In the rows, 128 means zero.
A state moves one step at a time under one of 7 hidden systems, and each row is a state written as 20 numbers. Each run below is a few steps of one system.
trace 1, Q_430, 10 rows:
[[115 142 122 122 136 156 129 135 123 143  79 114 112  83 122  57 165 169
  182 133]
 [167 128 154 169 152 153 131  80 188 141 168 107 146  98 134  94 115 106
  125  94]
 [117 131  75 138 141  99 148 108 125  59 155 140  69 111 166 136 127 147
   89  91]
 [ 78 181 155 122 157 152 161 122  87 114 119  96 128 134 149  84 135 165
  129 173]
 [129 123 169 126 168 133 143  87 165  96 174 122 185 169 127 144  97  86
  123 142]
 [112 128 105 105 147  97 122 130  91  66 131 167 115 137 118 208 155 128
   92 125]
 [112 158 176 122  99 157 132 161  66 171  92 108 149 158 112 141 135 146
  104 176]
 [162  69 137 122  99 126 123 154 167 142 134 133 167 182 116 149  81  79
  144 147]
 [125  88  83 110 117 114  91 163 111 120  96 179 110  86  97 167 168 126
  153 128]
 [144 145 155 158  83 170  98 127 103 215  99 114 125  94 106 100 131 148
  130 118]]
trace 2, Q_430:
[[105 178  88 122 180 115 107 101 123  63 155 159 133 105 143 178 138 118
  102 112]
 [ 99 213 147 123 112 132 126 133  71 126 125 114 159 157 146 135 125 153
   81 141]
 [148 130 145 106 122 100 129 163 139 105 151 109 190 208 137 133  96 104
  132 149]
 [125 101 126  90 122  81 112 170 114  93 129 170 172 118 102 172 183 121
  140 137]
 [157 119 184 133  73 136 108 136  81 173 107 130 150 122  82 131 166 153
  111 112]
 [194  59 139 155  90 119 127 167 143 162 134 104  94 164 121 112 104 121
  123 120]
 [114  58 101 127 116 113 144 163 140 133 117 147  82  76 129 109 152 132
  173 149]
 [117 115 150 149 130 175 126  60 132 170 114 131 110  73  95  85 129 141
  166 110]
 [161 131 106 166 173 145 121  83 157 139 157 104  56 132 144 126  91 115
  107  95]
 [ 65 166  82 121 150 116 167 129 134 114 136 126  79 104 187 130 110 138
  124 154]]
trace 3, Q_467, 10 rows:
[[157 143  65 141  95 160 103 176 169 113  90 136 158 135 161 120  88 112
  131 114]
 [141 143  92 127  75 126  90 152 150  94 124 161 207 110 143 114 115 114
  138  93]
 [133 174 112 111 110  97  96 152 116  76 142 137 200 126 141  83 148 144
  140  99]
 [113 164 150  91 115  70 128 166 118 126 146 127 192 122 135 100 176 145
  157 134]
 [ 98 119 179  92 124  74 140 116  97 128 155 138 163 111 100 111 187 146
  160 134]
 [120 128 187 104 181  98 143 100  90 137 150 109 108 135  87 126 187 151
  143 140]
 [120 104 190 132 172 118 162 117 112 177 156 102  77 127 106 153 154 128
  117 167]
 [111  74 148 152 158 155 153  94 112 156 137 122  46 119 110 148 115 123
  121 160]
 [135 108 111 155 175 191 135 100 145 144 101 115  55 141 123 159  90 111
  119 147]
 [143 117  97 166 127 180 128 120 169 141 121 131 100 134 151 171  61  92
   91 133]]
trace 4, Q_450, 10 rows:
[[174  96 137 161 192 189 110 109 164 102 128 110 120 147 114 118 102  99
  136 137]
 [ 88 106  87 127 160 144 143 145 154 101 135 154 104 111 156 182  97  85
  124 182]
 [ 65 164 108 121 144 184 125  76  98 136  88 138 102 133 120 141  84 135
  147 153]
 [145 152 122  91 162 146 138 131 148 111  79 109 142 218 113 157 106 123
  146 140]
 [ 86 154 107  78  97  79 154 167 122 137 111 155 142 144 139 199 137 123
  118 149]
 [118 176 137 109  73 119 121 114  73 171  94 123 119 141 109 120 141 176
  123  99]
 [192 124 153 112 104  87 128 177 140 142 122  95 158 172 121  99 160 146
  137  99]
 [127 105 133 127  73  63 123 166 128 150 172 157 151  67 139 131 166 125
  122 111]
 [162 132 143 173 112 140  84 101 102 146 152 121 114  76 114  71 144 153
  119  80]
 [187  95 139 166 166 133 119 153 173 104 173  95 135 124 149  79 124 105
  132 127]]
trace 5, Q_804, 10 rows:
[[111 147 112  88 113  70 118 136 130 215 127 129  93 142 118 160 122 122
  166 124]
 [ 83 129 140 115  59 137 163  90 134 197 109 133 134 137 124 125  77 128
  149 129]
 [168 126 116 124  95 157 149 116 185 163  81 114 130 183 127 150  75 114
  133  99]
 [158  92 113 133  82 132 169 179 196 159  89 132 131  98 150 137 138 123
  128 119]
 [136  91 147 170  89 187 163 118 158  99 120 141 162  81 145 120 118 119
   87 125]
 [183 136 111 170 168 176 115 154 155  67 123 114 133 118 152 127 136 122
   83 117]
 [130 113 117 141 166 112 132 178 127  65 156 127 124  73 156  94 182 139
  126 149]
 [101 130 149 139 168 117 119  85  80  48 185 142 139 107 124 120 150 137
  102 127]
 [122 190 116 112 199  98  83 130  81 106 158 116 111 154 125 153 147 131
  119 135]
 [ 74 144 131  88 133  71 122 145  70 147 151 124 112 147 129 112 135 143
  168 171]]
trace 6, Q_804, 10 rows:
[[133  99  86  96  73  87 116 159 133 139  95 155 126 105 111 109 156 148
  182  95]
 [118 133 173 127  85 147 119  81 140 145 133 160 214  97  97 133 132 112
  135 102]
 [193 153 122 165 125 139  74 158 146 166 153 105 142 150 140 128  90 100
  104 108]
 [141 125 114 143  97 109 146 160 140 145 131  99 102  87 163  44 146 167
  147 107]
 [139 118 186 133 146 130 173  54 160  96 159 117 161 126 116 100 144 137
  119  92]
 [169 151 136 146 181 105 129 143 151 148 171 104  90 134 145 183 140 109
   73 120]
 [ 79 142 125 143 130 128 171 155  98 137 137 108  75  93 174  99 131 156
  112 175]
 [102 117 143 112 164 155 174  69 115  60 113 117 112 187 119 124 105 143
  130 140]
 [138 119 105  92 171  95 129 158 137 120 108 145  96 154 112 216 158 115
  123 138]
 [ 60 117 126 123  83 139 131 156  83 148 114 166 134  86 129 162 126 123
  122 186]]
trace 7, Q_583:
[[134 133 107 163 151 106 124 136 121 126 168 128  67  53 157 123 164 142
   91 108]
 [ 89 168 148 161 131 185 160  93 132 137 130 103 133  97 161  78  98 140
  119 150]
 [115 137  98 125 185 152 142  92 164  51 138 138 137 157 150 160  87  99
  115 137]
 [119 169 106 120 189 133  94 152  77  76 112 135 108 114 123 157 178 151
  109 145]
 [115 178 155 133  87 166 134 136  70 139  93 105 149 167 132 129 110 157
   86 144]
 [131  90  98 100  98 118 163 161 137  85  99 127 125 210 143 145  85 124
  134 148]
 [127  91 127  91 136 120  92 168 101 126  88 150 142 131  78 134 174 131
  185 153]
 [175 120 179 138  73 125  95 124 107 186 133 124 163 148  80 136 133 127
  117  97]
 [165  75 115 138  81  71 148 167 161 158 162 115  89 142 154 109 107 121
  129 110]
 [ 93  90 129 125 133 122 124 121 144 165 144 140 126  70 117  83 137 116
  203 152]]
trace 8, Q_641:
[[156 163 142 150 181 139 106 116 177 131 159 136 168  72 127 152 161  99
  106 105]
 [114 186  96 154 178 162 104  96 128  74 151 138 134 107 157 147 105 113
   86 123]
 [ 81 160 103 119 179 165 155 110 135  58 106 127 138 107 158  90 133 145
  149 152]
 [101 115 150  88 180 123 156 117 130  51 123 142 178 146 110 148 166 122
  148 157]
 [107 123 129 105 132 122 106 117  50  67 116 153 122 171  92 167 143 147
  112 135]
 [ 93 124 152 112  98 140 163 130  57 135  88 111  90 161 116 114 133 177
  124 159]
 [133  60 157 112  82 102 178 169 125 148 120 111 120 181 124 126 119 127
  142 165]
 [166  62 125 133  66  95  86 172 104 169 130 142 111 133  97 137 129 120
  142 115]
 [159 131 156 162  94 138  97 136 112 236 133 108  97 101 107 118 128 133
  118 117]
 [154 140 129 161 123 129 131 145 179 197 162  96 111 132 165 118  75  97
  119 133]]
trace 9, Q_467:
[[148 154 170 124 137 178 145 154 121 139  67  87 159 155 113  90 154 160
  140 151]
 [150  48 171 124 112 106 132 163 129 118 159 142 165 146 106 159 141  94
  121 163]
 [118 123 122 151 152 143  58 128  45 114 141 148  93  96  96 126 149 139
  126 146]
 [127 158 164 138 162 174 121 135 134 183 121  80 143 156 128  90  99 116
  162 180]
 [111  62 123 117 135  92 124 118 155 129 183 157 133 142 122 161  89  71
  157 154]
 [104 179  82 132 169 132  73  76  96 127 137 150  84  99 118 146 119 129
  135 102]
 [129 189 140 127 128 140 167 103 174 176 134  82 137 158 165 106  82 126
  125 122]
 [118  80  88 103  90  65 170 124 167 102 154 156 105 137 149 154 106 115
  130 102]
 [132 179  87 118 126 140 115 103 114 121  75 146  96  97 117 142 165 171
  118  66]
 [170 147 174 141  95 146 184 136 167 140 111  83 164 150 147 102 133 148
   95 107]]
trace 10, Q_319:
[[ 63  95 157 114 108 152 175  71 123 145 122 153 131 128 110 166  95 110
  134 162]
 [122  99  98  90 151 139 120 120 133 111  82 164 112 168  89 206 120 106
  150 137]
 [ 97 149  80  91  89 102 122 188 118 149  86 164 129 103 136 173 149 132
  140 142]
 [110 119 111 124  36 151 111 131 127 147  88 161 181 113 121 101  98 129
  160 115]
 [167  94 100 118 135 136  95 144 161 124  94 121 136 143 106  77 127 127
  205 112]
 [162 154 127 122 148  90  99 166 155 138 145 128 162  75 129  96 194 133
  153  97]
 [163 173 137 173 109 142  86 119 115 107 160 114 167 109 146  77 120 140
   94  84]
 [155 134 139 161 169 139 139 125 141 117 161  67  91 158 160  57  99 136
  128 137]
 [125 129 184 131 185  96 175  90 154 124 191 105 123 112 134 124 159 126
  113 131]
 [131 155 151 140 159 138 133  80  91  84 152 130 115 154 119 184 132 134
   55 111]]
trace 11, Q_583, 10 rows:
[[ 82 128 121 115 166 157 140 107 153  81 124 136 172  98 140  79 122 119
  182 161]
 [137 160 148 126 175 128  95  83 116  75 163 150 177 133 104 173 148 111
   99 107]
 [140 161 130 138 125  91 143 158  76 100 150 101  82 142 155 133 157 172
   61 118]
 [ 73 122 152 113 109 147 190 139 106 127 100 106 123 157 146  93 107 151
  144 187]
 [127  85 137  93 159 147 133  88 146  93 101 149 149 185  80 168 112 103
  163 138]
 [187 123 137 126 157 109  89 160 101 148 117 127  95 139  86 174 187 137
  110 109]
 [135 124 157 157  61 142 141 166 103 217 120 104 100 125 135 119 110 140
  100 150]
 [124  66  96 130  98 142 146 114 177 138 113 136 111 146 133 106  62 102
  176 131]
 [154 122 105 122 188 132  66 130 162 131 131 151 144  90  96 130 157  99
  182 117]
 [146 183 141 163 109 122  79 125 111 176 168 129 146  85 132 143 135 122
   83  97]]
trace 12, Q_641, 10 rows:
[[108  92 132 145  99 194 125 140  71 122  77 132 104 153 107 136  96 137
  117 174]
 [138 105 150 120 118 144 131 205 111 163  89  98 130 163 121 105 134 134
  159 190]
 [130  97 155 122  80 105  85 167 107 179 152 139 180 148 105 139 104  92
  151 161]
 [162 133 135 150  97 146  64 110 102 189 130 112 126 152  99  92  84 125
  152 104]
 [151 178 139 126 131  97 128 139 154 200 152  77 126 148 149  76 115 133
  154 113]
 [129 134 114 117 108  71 128  95 186 139 188 139 160 125 145 116  97  99
  151  83]
 [161 147 100 133 143 116 109  63 163 112 135 138 114 103 116 112 142 141
  141  40]
 [129 191 130 123 169 107 173  99 157 118 141 115 107 100 156 145 170 151
   90  88]
 [ 95 122  95 127 128 126 184 105 158  54 142 157 117 105 167 166 116 122
   87 119]
 [130  92 100 128 147 166 149 128 129  50  78 154 106  90 123 136 171 152
  122 122]]
trace 13, Q_450 (10 x 20):
[[190 126 144 151 207 148 122 138 161 147 122  98  88 109 113 133 175 131
  124 119]
 [124  94 122 155 112 150 163 148 185 187 133 128  99  90 157 151  95  95
  117 155]
 [107 116  73 130 117 173 132  83 153 117  77 148  97  99 126 102  98 138
  172 100]
 [138 176 113 113 183 179 116 138 174 104  81 126 184 129 130 136 135 111
  154 140]
 [106 158 104 131  86 149 132 141 140 125 119 158 170 135 158 195  79  96
   80 138]
 [102 164  84 117  87 136 123 128  74  81  95 131 113 162 148 103 100 170
  116 113]
 [120 156 166  94 132 107 132 160 109  99 128 111 206 174 124  96 148 140
  150 156]
 [127 105 159 116  78  75 117 124  91 121 175 159 166 139 105 180 140 115
   93 116]
 [153 129 134 150 128  98 106 143  53 117 152 109  64 126 121 106 163 172
   97 108]
 [151  91 187 142 144 108 142 159 131 169 171  82 122 134 126  70 142 126
  155 164]]
trace 14, Q_319 (10 x 20):
[[148 130  95 133 187 138 143 100 146  72 133 115  74 176 140 169 101 120
   95 114]
 [ 71 150 118 110 134 100 195 140 118 120 126 133  87  99 167 156 155 153
  100 155]
 [ 96 109 152 122  77 177 174  80 124 106  87 154 163 137 111 157 107 131
  103 127]
 [143  73  94 102 138 138 141 170 129  86  73 135  96 182 114 159 123 128
  146 153]
 [103 112 136 102  87  99 139 192 115 151 106 155 158  80 122 143 187 138
  140 156]
 [149 108 141 144  61 169  75 135 101 130 109 150 194 136  96 116 105 115
  132 118]
 [165 101 106 133 150 119  81 193 132 148 126 102 109 155 125  87 118 116
  182 154]
 [123 147 163 128 133  87 102 131 141 176 185 132 173  69 123 101 162 113
  154 123]
 [159 170 131 156 145 149  63  76 113 120 162 120 150 146 116 115  92 116
  113  88]
 [134 169 101 135 185 106 137 141 149 151 156  79  66 149 171 102 102 132
  136 136]]

Which system made each of these runs?
trace 15 (2 x 20):
[[144  92 167 131 140 168 161 104 188 129 105 138 168  77 103 129 166 114
  144 121]
 [148 110 143 161 182 143 130 121 117  42 170 130 128 109 136 143 154 122
   74 132]]
 : Q_467
trace 16 (2 x 20):
[[126 152 158 128 171 189 155 101 138 119 101 122 140 161 119 194 114 109
   86 154]
 [109 147  64 112 119 140 121 186 105  71  89 134 127 166 162 136 100 133
  125 159]]
 : Q_641
trace 17:
[[133  99 103 130 175 149  85 143  78  72 120 127  89 181 109 133 107 126
  140 163]
 [105 113  97  88 144 103  95 136  96 115  95 163 108 103  90 141 180 144
  180 131]]
 : Q_804
trace 18, 2 rows:
[[ 60 144 103 118  70 105 146 113  99 123 132 176 130  72 146 150 134 143
  112 120]
 [164 165 160 142 136 171 111 100  97 117  96  93 141 156 103  76 144 170
  128  94]]
 : Q_450
trace 19 (2 x 20):
[[140 194 122 150 147 155 123 109 130 184 131  86  86 155 151 130  76 127
  101 123]
 [ 91 158  58 108 143 128 136 143 156 136 105 135  93 143 168 165  78 107
  142 153]]
 : Q_583
trace 20:
[[124 191 166 127 141 126 158 124  85  95 132 104 138 133 143 124 174 176
   72 122]
 [148 116 166 145  92 146 182 132 120 120 129  91 125 192 149 128  91 140
   69 138]]
 : Q_319
trace 21, 2 rows:
[[143 128 151 130  86  51 160 151 113 137 185 106 112 139 157 107 143 152
   94 101]
 [121  88 156  91 125  79 182 132 121 105 132 107 119 163 119  83 156 159
  170 137]]
 : Q_430
trace 22, 2 rows:
[[140  79 135 153  72 141 136 148 125 155 143 132 118 166 136 171  64  96
   88 155]
 [ 89  58 118 113 138 108 114 125  90 145 141 151  74 121  96 134 125 117
  174 171]]
 : Q_319
trace 23 (2 x 20):
[[107 155 148 103 149 137 177 187 158 134  99 110 168 130 152 135 152 125
  136 188]
 [102 103 137 119  43 141 140  90 115 152 105 172 154 124 103 171 104 122
  116 110]]
 : Q_450
trace 24, 2 rows:
[[133 108 178 132 115 119 112  71 134 122 172 163 191  91  90 144 152 108
  126  95]
 [137 158 137 143 185 101 118 127  82  78 179  92  92 145 147  93 147 156
  105 129]]
 : Q_467
trace 25 (2 x 20):
[[182 119 121 161  81 123  70 166  92 128 131 128 129 101 121  89 152 151
  112  84]
 [139 149 190 174 120 137 140 123 122 177 175  91 137  89 145  84 136 137
   94 134]]
 : Q_641
trace 26:
[[126 166 148  77 192  92 158 131 152 132 117 118 137 145 113 164 185 136
  147 130]
 [ 86 134 101 104  93 107 135  98 103  98 133 175 131 155 127 205  98 117
   94 119]]
 : Q_641
trace 27 (2 x 20):
[[169 152 155 141 121 167  72 165 112 157 109 102 182 170 107 105 108 117
  141 147]
 [161  87 100 136 101  81  93 183 154 121 170 156 152 109 141 154 123  88
  122 120]]
 : Q_430
trace 28 (2 x 20):
[[124 135 103 125 150  82  92 112 114 148 153 141  78  71 117 102 170 149
  163  90]
 [151 189 132 163 131 187 114  90 156 169 103 119 140  82 130 122 127 135
  107  88]]
 : Q_319
trace 29:
[[118 140 144 104  61 107 107 145 129 169 132 150 208 156 116 152 100 101
  142 129]
 [145  95  90  99  74  52 125 136 139 111 139 156 124 132 124 121 138 141
  152  71]]
 : Q_583
trace 30, 2 rows:
[[117 189 110 146 153 140  74 134  77  90 147 114 139 113 146  69 131 151
  129 130]
 [138 127 173 136 135 119 125 120 136 115 191 107 185 179 137 110  85  95
  121 151]]
 : Q_450
trace 31, 2 rows:
[[143 126  70 132 133 163 144 122 153 107  75 149  75 127 135 195 121 127
   91 102]
 [102 172 101 137 114 199 147 164 125 141  57 119 129 109 158 123 113 144
  114 164]]
 : Q_430
trace 32 (2 x 20):
[[ 92  91 132 146 160 144 130 128 110  58 168 163 141  79 134 153 144 107
  102 169]
 [ 91 132 155 147 107 164 100  83  43 111 140 144 128 134 101 136 106 138
   95 144]]
 : Q_430
trace 33, 2 rows:
[[146 160 124  91 141 132 156  96 196 121  94 123 173 178 121 153 111 114
  147  93]
 [149 136 118 128  84  69 129 132 121 110 171 151 135 129 140 181 139 124
   64  78]]
 : Q_467
trace 34:
[[102  81 166 112 133 104 114  61  93 115 168 149 138 142  77 119 123 123
  166 125]
 [156 178 129 108 190 139  91 136 118 166  92 112 107 163  93 182 150 126
  128 130]]
 : Q_319
trace 35:
[[122  62 135 107 177 127 135  92 152 133 129 132  98 162  90 144 109  99
  184 151]
 [145 149 120 147 183 141  89  84 137 162 151 138  85 114 109 195 120  98
   99 108]]
 : Q_467
trace 36:
[[113 164  85 140 134 105 114 171 110 124 153 142 100  96 170 186 134 117
   72 141]
 [ 99 160 144 143  95 150 142  98  92 162 126  92 107 149 148  62  81 158
  133 135]]
 : Q_450
trace 37:
[[168 170 121 152 173 162  54 104 140 128 146 115 162 150 116 117  94  99
  139 110]
 [123 148  84 132 147  94 124 147 151  95 182 128 124 155 179 153  75  92
  104 140]]
 : Q_450
trace 38:
[[ 98 177 141 121 153 116  64 118  81 129 159 136 172 102 112  92 145 130
  163 141]
 [ 95 159 167  95 165  89 142 111 131 150 175 104 166 154 130  99 124 116
  173 161]]
 : Q_467
trace 39 (2 x 20):
[[106  98 148 130  84 173 107 126 128 128 115 150 209 135 110 107  85 101
  161 163]
 [136 128 110 110 164 108  62 126  99  70 158 146 160 178 107 139 111 103
  148 130]]
 : Q_467
